Families of rows that turns and mirrors carry onto each other, the same ones carrying the whole set onto itself: the rest of each named row's family, in list order:
5 families of 3 rows:
N: |  -4 |  14 | -18 | -42 |  12 |  28 |  -2 |  10 |
M: |   4 | -30 |  -8 | -22 |   8 |   5 | -11 |  52 |
P: |  14 | -27 |   0 |  -7 |  -1 | -30 |  -8 |  49 |
C: |   8 |  32 |  11 |   5 | -22 |  -2 | -10 |  -1 |
F: |  19 |  25 |  -8 |  11 | -18 | -23 | -14 |  -8 |
U: | -11 | -45 | -21 | -27 |   7 | -32 | -26 |  24 |
Z: |  -1 |   9 |  12 |  10 | -20 |  17 | -22 |  19 |
Q: |  23 | -25 | -22 |  -2 |   1 | -44 | -11 |  31 |
Y: |  -7 | -14 | -28 | -66 |  -3 |  -8 |   0 |  -4 |
B: | -17 |  -1 |  -1 |   9 | -28 | -18 | -41 |  -8 |
T: | -11 |  10 |   0 | -18 | -45 |  -5 | -19 | -21 |
J: | -19 |   8 | -32 | -46 |   7 |  -7 | -19 | -19 |
L: |  22 |  12 | -39 | -42 |  18 | -23 |   6 |  -6 |
V: |   8 |  12 | -23 | -52 |  22 |  -5 |  13 |   9 |
H: |  -2 | -45 |  -4 | -24 | -27 | -28 | -19 |  28 |

The rest of the family of V: P, C
The rest of the family of T: Y, H
The rest of the family of Q: F, L

Families of rows that turns and mirrors carry onto each other, the same ones carrying the whole set onto itself: the rest of each named row's family, in list order:
13 families of 3 rows:
moru: |  31 | -12 |  -9 | -29 | -14 | -25 |  38 | -35 |   7 | -19 |   7 |  23 |
deluf: |  26 |  -4 |  16 | -24 | -18 | -17 |  37 | -51 | -12 | -31 |  12 |  26 |
fesit: |  11 | -35 |  16 | -18 |  15 | -21 |  16 | -16 | -11 | -32 | -46 |  -7 |
Fibup: |  49 |  -2 |  -8 | -15 | -18 | -20 |  39 | -30 |  -6 | -33 |  15 |  16 |
vigu: |   1 | -27 |  23 | -17 |  10 |   3 | -13 |   2 | -22 | -30 | -37 |   1 |
Nus: |  31 |  24 |   1 |  36 |  -3 |  16 | -15 | -12 |  -6 | -11 |  12 | -23 |
zemon: |  11 |  38 |   4 |  43 |  -9 |   6 | -12 | -29 |   1 |  -8 |   8 | -18 |
katin: |  38 |  -9 |  -9 | -14 |   0 | -14 |  34 | -24 |  -5 | -14 |  25 |  27 |
zezon: |  40 |  17 |  -1 | -15 |  -6 | -19 |  21 | -43 |  18 | -27 |  29 |  24 |
fupe: |  42 |  20 |   2 | -26 | -14 | -20 |  31 | -55 |  17 | -36 | -13 |  19 |
Daran: |  37 | -16 |  21 | -25 |  -5 | -17 |  29 | -45 |  34 |   1 |   4 |  -1 |
gol: |   1 |  35 |   9 |  41 |   4 |   3 | -15 | -20 |  -8 |   3 |  -3 | -12 |
lozes: |  -1 | -31 |  11 | -13 | -15 |  -5 | -17 | -12 | -17 | -36 | -48 |   5 |
Febas: |  36 |  22 |   6 | -10 | -10 | -12 |  38 | -39 |  -3 | -40 |   8 |  37 |
lopo: |  18 |  44 |  15 |  37 |  -2 |  13 | -22 | -25 |   3 | -40 | -19 |  -8 |
Lafa: |   0 | -40 |   2 |  -1 |  25 |  -3 |  -6 |  -4 |  -8 | -11 | -34 |  -6 |
Tuzu: |  30 |  37 |  24 |  47 | -12 |  21 |   3 | -19 |  -3 | -14 |  -5 |  -3 |
Lilav: |  -5 | -18 |  13 | -10 |  19 | -11 |   5 | -20 |  -5 | -37 | -58 |  22 |
veve: |  15 |  41 |  17 |  27 | -23 |  13 | -25 | -39 |   2 | -22 |   6 |  -7 |
zali: |  -3 | -28 |   2 |  -1 |   8 |  -9 | -12 | -12 |   4 | -15 | -53 | -18 |
neme: |  39 |  27 |  20 |  11 | -19 |   1 |  -4 | -28 |  27 |  21 |  -6 | -16 |
fovik: | -12 | -19 |  24 |  -3 |   1 |  -5 | -13 | -26 | -18 | -15 | -55 |   3 |
los: |  21 | -20 |  30 |  -6 |  -2 |  -6 |   7 | -21 |  13 |   8 | -47 | -31 |
Vup: |  -4 | -31 |  28 |  12 |  22 |   6 |   4 | -19 |   2 | -30 | -45 |  -3 |
bele: |  17 |   8 |   4 |   3 |   6 | -19 |  37 | -45 |  -2 | -17 |  33 |  19 |
taki: |  26 |  34 |  15 |  15 | -15 |  23 | -30 |  -4 | -12 | -25 |   9 |  -4 |
fulan: |  29 |  48 |   8 |  15 | -14 |   4 | -20 | -40 |  19 | -27 | -31 | -15 |
fom: |  32 |  39 |  -2 |  27 | -24 |   7 | -12 | -22 |   9 | -16 |   6 | -23 |
Vize: |  24 |  -4 |  10 |  -7 |   0 |  -8 |  38 | -39 |   8 | -17 |   9 |  48 |
fefu: |  22 |  37 |   8 |  29 |  -7 |   6 | -31 | -10 |  -2 |  -5 | -27 | -14 |
Pil: | -17 | -31 |   8 |   5 |  14 | -15 |   5 | -20 | -13 |  -9 | -46 |  -5 |
fas: |  31 |  -8 |   3 | -24 | -33 | -13 |  19 | -34 |  -5 | -45 |  17 |  30 |
soli: |   8 |  -6 |  10 | -19 |   3 | -16 |   0 | -36 |   8 | -26 | -71 |  -1 |
sobun: | -14 | -27 |  14 |   3 |  24 | -21 |  21 | -18 | -21 | -12 | -35 |  -4 |
bofug: |  20 |  -4 |  -3 |  -8 |  -8 | -23 |  46 | -45 |  -4 | -18 |  22 |  22 |
Kibed: |  21 |  29 |   7 |  21 | -35 |  11 | -36 | -18 |  -4 | -31 |   0 |  -6 |
zonu: |  32 |  -4 |  11 | -30 | -10 |  -3 |  22 | -17 | -11 | -37 |  25 |  31 |
rarev: |  27 |  24 |  -1 |  34 |  -5 |   7 | -34 | -24 |  13 | -28 |   2 | -21 |
Mor: |   5 | -32 |   0 |  -7 |   8 | -18 | -11 |  -8 |  -7 | -11 | -54 |  13 |

The rest of the family of Pil: zemon, bofug
The rest of the family of vigu: taki, zonu
The rest of the family of soli: fupe, fulan
The rest of the family of Febas: lopo, Lilav
The rest of the family of katin: Nus, Lafa
The rest of the family of deluf: veve, fovik
The rest of the family of lozes: fas, Kibed

Families of rows that turns and mirrors carry onto each other, the same ones carrying the whole set onto itself: the rest of each named row's family, in list order:
4 families of 4 rows:
Dezak: |  20 |   1 |   4 | -56 | -47 |   5 | -30 | -25 | -17 |  17 | -42 |   4 |  -4 |  16 |   9 |  16 | -24 |  17 | -31 |
Puzug: |  11 |  -4 |  29 | -37 |   7 |  28 | -22 |  -2 |  -4 |  -6 |   9 |  14 |  22 |  60 | -30 |  21 | -38 | -38 | -31 |
Zurom: |   3 | -35 | -32 | -47 |   3 | -23 | -11 |  -1 | -30 |  -3 |  -2 |   2 |   3 |  17 |  44 |  27 |   6 |   8 | -18 |
nem: |   3 |  -3 |  19 | -56 | -39 |  20 | -16 | -14 | -29 |  34 | -36 |  -3 |   2 |   9 |   9 |   6 | -25 |  18 | -33 |
zevud: |   4 |  -7 |  16 | -30 |   4 |  24 | -28 | -31 |  -1 | -15 |  -6 |  13 |  19 |  54 | -47 |  23 | -36 | -41 | -59 |
fiz: | -11 | -30 | -41 | -35 |  13 | -26 |  -4 | -31 | -23 | -20 | -11 |  -6 |   0 |  28 |  34 |  31 |   2 |  11 | -31 |
vepuz: |   2 |  -9 |  23 | -39 |   0 |  34 | -20 | -15 |   0 | -19 |  24 |  -1 |  30 |  48 | -46 |   8 | -28 | -38 | -35 |
puf: | -11 | -32 | -21 | -27 |   6 | -29 |  -5 | -24 | -20 |   4 | -16 |  11 |  -9 |  22 |  36 |  33 |   1 |  31 | -32 |
Gel: | -30 | -26 | -17 | -53 |  -2 |   3 |   8 |   2 | -17 | -38 |  35 |  36 |  38 |   5 | -35 |  11 | -21 | -21 | -58 |
Goded: |  -9 | -33 | -29 | -51 | -11 | -19 | -13 |  -7 | -22 | -11 | -10 | -10 |  -2 |  20 |  35 |  28 |  14 |  34 | -36 |
basu: |  -2 |  -4 |   7 | -41 | -48 |   7 | -27 | -24 | -33 |  28 | -37 |   1 |  -1 |  16 | -25 |  21 | -37 |  30 | -36 |
Vesa: |   3 |   2 |   4 | -36 | -28 |  14 | -34 | -29 | -46 |  22 | -45 |   6 |  -5 |  14 |   0 |  16 | -22 |  32 | -25 |
kozu: | -37 | -45 | -20 | -20 |  -6 |   2 |  -9 |   1 | -23 | -44 |  24 |  24 |  36 |   6 | -35 |   9 | -15 |  -3 | -70 |
vos: | -25 | -35 |  -9 | -36 |   9 |  -1 |  -9 |   8 | -42 | -44 |  33 |  31 |  31 |  21 | -30 |   5 | -11 | -20 | -74 |
rokar: |   4 | -14 |  35 | -22 |  -9 |  22 | -16 | -16 |  -5 | -19 |  10 |  18 |  26 |  52 | -33 |  -1 | -42 | -38 | -59 |
fim: | -29 | -32 |  -8 | -41 |   2 |  13 |   1 |   6 | -33 | -38 |  38 |  32 |  37 | -13 | -13 |   6 | -19 |  -6 | -63 |

The rest of the family of Goded: Dezak, vos, rokar
The rest of the family of Vesa: vepuz, puf, Gel
The rest of the family of nem: Zurom, zevud, kozu

Families of rows that turns and mirrors carry onto each other, the same ones carrying the whole set onto itself: the rest of each named row's family, in list order:
4 families of 8 rows:
nuvo: |   7 |   2 |  -5 |  10 | -29 |   3 | -15 |   4 |  -5 |  26 |  38 |  18 |  -3 |   6 | -28 |  19 |  -7 | -16 | -43 |  33 | -18 |   2 |  16 |  15 |  -9 |   3 | -55 | -27 |  10 |  -3 |  22 | -19 |  -7 |   4 |  -9 |
Fegu: | -19 |  12 |  50 |  29 |  19 |  11 |  14 |  -7 |   7 | -23 | -18 |   1 |  -6 | -14 |  23 |  22 | -18 | -10 |  13 | -38 |  -1 |   6 | -15 | -29 | -10 |   1 |  31 |  16 | -17 | -13 |  -6 |  24 |   1 | -25 |  14 |
Lam: | -21 |   9 |  47 |  15 |  20 |  19 |  21 | -11 |  18 | -23 | -24 |  -2 |  -8 |  -7 |  19 |   8 | -11 | -19 |  11 | -37 |   0 |   6 | -12 | -21 | -10 |   8 |  25 |  17 | -24 | -12 | -10 |  22 |   4 | -22 |  11 |
tibat: | -12 |  44 |  48 |  12 |   6 |   3 |   4 |  10 |   2 | -15 |  -6 |  -7 |   7 | -10 |  18 |  38 | -11 | -16 |  14 |  18 | -26 | -12 | -14 | -10 | -26 | -32 |  17 |  32 |  11 |  -4 | -11 |  -4 | -17 |   5 | -13 |
mag: | -35 | -12 |  15 |   1 |  38 |  -6 |   7 |  18 |  -4 | -23 | -17 |  13 | -12 |  -5 |  28 |  29 |  -2 |   7 |  39 | -46 |  10 |   5 |  -1 |   2 |  31 |  12 |  44 |   3 |  -3 |   7 |  21 |  14 |  -4 |  -3 |  27 |
bigab: | -47 |  27 |  32 | -12 |   7 |  -7 | -15 |  19 | -17 | -39 |  15 |  37 |  -6 |   6 |  16 |  30 |  -6 |   8 |  40 |   0 | -17 |  -7 |  12 |  16 |  32 | -20 |  13 |  12 |  21 |  16 |  16 | -17 |   2 |   3 |  18 |
Lize: |  -3 | -24 | -31 | -14 | -25 |  -8 | -19 |  40 | -24 |  32 |  23 |  16 | -11 |   1 | -21 |   9 |  12 |   1 |  -7 |  18 |  -3 |   8 |  41 |  24 |  20 |  25 | -27 |   9 |  24 |  -8 |  40 |  -7 |  10 |  17 |  15 |
lubi: |   4 |  11 |  -2 |  15 | -18 |   9 | -28 |  -4 |   2 |  33 |  36 |  14 |   2 |   8 | -31 |  12 |   7 | -18 | -33 |  27 | -17 |   1 |  18 |  10 | -19 |   1 | -59 | -12 |  19 | -11 |  16 | -10 |  -4 |  -1 |   1 |
Fab: | -30 | -11 |  19 |   8 |  47 | -10 |  -1 |  17 |   2 | -30 | -21 |  12 | -12 |  -5 |  17 |  18 |   2 |   5 |  46 | -32 |   5 |  10 |  10 |   6 |  23 |   4 |  46 |  11 |  -2 |   5 |  22 |   0 |  -1 |   5 |  31 |
tuzo: |  13 |   2 |  -1 |   6 | -26 |  -3 | -25 |  12 |  -7 |  18 |  37 |  18 |   6 |   8 | -38 |  14 |  -3 |  -7 | -31 |  35 | -16 |  -7 |   9 |  14 | -21 |   8 | -58 | -23 |   1 | -10 |   8 | -23 | -13 |   4 | -10 |
zofa: |   8 |   6 | -14 |   9 | -25 |   5 | -16 |  10 |  -3 |  28 |  42 |  11 |  -4 |   9 | -33 |  13 |  -7 |  -8 | -31 |  24 | -19 |   1 |   4 |  13 | -13 |  10 | -60 | -12 |  11 |   0 |  19 | -12 |  -6 |   3 |  -4 |
Depa: | -24 |  56 |  49 |   7 |  -6 |   5 |  14 |  14 |  -4 |  -4 |   1 |   9 |  14 |   5 |  18 |  42 | -12 | -16 |  14 |   4 | -28 | -21 | -19 |  -2 | -16 | -39 |   5 |  19 |  14 |   5 | -11 |   6 | -13 |  10 |  -6 |
giv: | -18 |  20 |  44 |  13 |  13 |  14 |  26 | -12 |  15 | -16 | -11 |   2 |  -2 |  -6 |  26 |  23 | -19 | -17 |   2 | -47 |  -4 |  -7 | -23 | -28 |  -6 |   4 |  27 |   3 | -14 | -12 | -13 |  30 |   4 | -25 |   6 |
lat: |  37 |   6 | -14 |   6 |  18 |  21 |  -9 |   5 |  12 |  42 |  12 | -11 |   9 |  11 | -28 |  23 |   3 | -14 | -44 | -13 |  -1 |   1 | -11 | -24 | -15 |  12 | -28 | -42 |   2 | -28 |  16 |   1 | -13 |   3 |  -5 |
nuzez: |  33 |   4 | -13 |   6 |  23 |  21 | -13 |   1 |  16 |  54 |   5 | -14 |  14 |  10 | -24 |  10 |  15 | -14 | -41 | -15 |   0 |  -1 |  -7 | -21 | -22 |  15 | -26 | -25 |  15 | -36 |   7 |  12 |   0 |  -6 |  11 |
lotu: |   7 | -27 | -39 | -21 | -31 |  -7 |  -7 |  42 | -25 |  25 |  28 |  14 |  -2 |   2 | -20 |   8 |  -1 |  13 | -10 |  18 |  -3 |   4 |  27 |  21 |  13 |  34 | -26 |   2 |  17 | -11 |  37 | -13 |  10 |  18 |   9 |
guv: | -36 |  22 |  34 | -14 |   4 |  -8 | -23 |  13 | -12 | -48 |   6 |  28 | -17 |  -3 |  15 |  29 |  -4 |   8 |  40 |  21 | -23 |   5 |  12 |   1 |  17 | -19 |  23 |  24 |  17 |   8 |  12 | -33 |  -2 |   2 |   9 |
sato: |  26 | -27 | -25 | -31 |  14 |   9 |  -6 |  21 |  -9 |  23 |  21 |   2 |  14 |  -5 | -12 |   4 |   1 |   9 | -30 | -21 |  24 |   0 |  10 | -19 |  22 |  51 |  -4 | -33 |  -2 | -45 |  31 |  -6 |  24 |  -9 |  12 |
Mibob: | -40 |  30 |  43 |  -3 |   7 | -10 | -16 |  23 | -23 | -32 |   2 |  34 |  -3 |  -5 |  16 |  31 |  -5 |  10 |  40 |  14 | -12 |  -2 |   9 |   4 |  21 | -26 |  27 |  24 |  31 |   7 |  14 | -21 |   7 |   1 |  13 |
gep: | -28 |  -5 |  27 |  12 |  42 |  -4 |  -7 |  22 |  -6 | -28 | -19 |  18 | -15 |  -8 |  17 |  24 |  -3 |   8 |  46 | -37 |   8 |  16 |   2 |  -4 |  27 |   6 |  49 |  12 |   8 |   2 |  23 |   1 |  -2 |  -8 |  30 |
ren: | -41 |  28 |  34 | -17 |  13 |  -7 | -18 |  13 | -12 | -44 |   5 |  31 |  -7 |  -3 |   8 |  20 |  -5 |   6 |  39 |  17 | -23 | -10 |  13 |   6 |  15 | -26 |  17 |  20 |  22 |   9 |  10 | -26 |  14 |   7 |  17 |
kalu: | -22 |  49 |  56 |  15 | -12 |   9 |  13 |  10 | -10 |  -9 |  -8 |   4 |   3 |  -3 |  15 |  32 | -13 | -12 |  13 |   7 | -26 |  -8 | -11 | -19 | -18 | -37 |  18 |  31 |  13 |  -3 | -11 |   4 |  -4 |   4 |   0 |
fut: |  -4 |  13 |  48 |   6 |  19 |  19 |  13 |  -5 |  16 | -27 | -23 |  -5 | -14 | -15 |  26 |  17 | -14 | -16 |   9 | -29 |  -6 |   8 | -19 | -34 |  -8 |  12 |  34 |  15 | -16 | -11 |  -9 |  15 |   4 | -29 |  -3 |
loku: |  15 | -33 | -25 | -23 |  12 |   4 | -14 |  17 |  -6 |  28 |  10 |   2 |   5 |  -4 |  -9 |  -6 |  10 |   6 | -22 | -19 |  22 |   8 |  23 | -12 |  21 |  51 |  -8 | -17 |  12 | -40 |  25 |   5 |  34 | -13 |  21 |
kelef: |  35 |   1 | -18 |  12 |  21 |  17 |  -7 |   6 |  14 |  48 |  14 | -10 |  15 |  11 | -33 |  13 |   7 |  -5 | -41 | -16 |   2 |  -1 | -14 | -15 | -20 |  22 | -36 | -32 |   6 | -24 |  13 |   1 |  -7 |  -9 |  -2 |
gik: |  49 |   2 | -12 |  -1 |  14 |  14 | -11 |  19 |  14 |  42 |   9 | -10 |   7 |   8 | -37 |  14 |   6 | -11 | -37 | -11 |  -6 |   0 | -17 | -22 | -28 |  24 | -25 | -30 |  -5 | -33 |   5 |   4 |  -9 |   6 |  -4 |
soze: | -22 |  47 |  51 |  11 |   0 |   5 |  16 |  12 |  -2 |  -9 | -15 |  -8 |   8 |  -3 |  13 |  29 |  -8 | -17 |  12 |  16 | -25 | -21 | -11 |  -8 | -27 | -35 |  11 |  35 |   6 |  -1 | -14 |   8 |  -2 |   8 |  -3 |
val: | -23 | -17 |  20 |   5 |  36 |  -9 |  -1 |  18 |  -8 | -30 | -26 |   6 | -12 | -13 |  30 |  24 |   1 |   8 |  44 | -28 |   9 |  17 |   8 |   2 |  21 |  13 |  54 |  18 |   1 |   5 |  18 |  -6 | -10 |  -2 |  17 |
ravo: |  24 | -31 | -30 | -30 |  12 |   8 |  -8 |  25 |  -3 |  28 |  13 |   3 |  15 |   5 | -18 |  -5 |   8 |  21 | -23 | -23 |  18 |   5 |   4 | -15 |  14 |  49 |  -9 | -24 |   7 | -32 |  25 |  -9 |  25 | -12 |  15 |
Doli: |   2 | -26 | -32 | -25 | -29 |  -3 |  -6 |  44 | -22 |  28 |  26 |  10 | -12 |  -3 | -20 |  15 |  -1 |   4 | -10 |  16 |   0 |   5 |  31 |  22 |  25 |  31 | -15 |  -3 |  14 | -10 |  46 | -13 |  12 |  26 |   5 |
ligod: |  29 | -38 | -22 | -24 |  14 |  -3 |  -9 |  28 |  -9 |  16 |   9 |   4 |   7 |  -9 | -20 |  -3 |  -3 |   9 | -19 | -13 |  23 |   0 |   5 | -11 |  10 |  63 |  -7 | -29 |  -1 | -35 |  19 |  -5 |  21 | -11 |   7 |
fasu: |  12 | -29 | -24 | -22 | -25 |  -8 | -17 |  48 | -24 |  22 |  15 |  15 | -18 |   4 | -35 |  11 |   6 |   7 |  -2 |  22 |  -7 |  10 |  24 |  26 |  17 |  36 | -21 | -12 |  12 |  -1 |  36 | -16 |   4 |  22 |   2 |

The rest of the family of Lize: mag, bigab, lubi, Depa, giv, nuzez, loku
The rest of the family of ligod: tibat, tuzo, guv, fut, gik, val, fasu
The rest of the family of gep: Fegu, zofa, lotu, Mibob, kalu, kelef, ravo

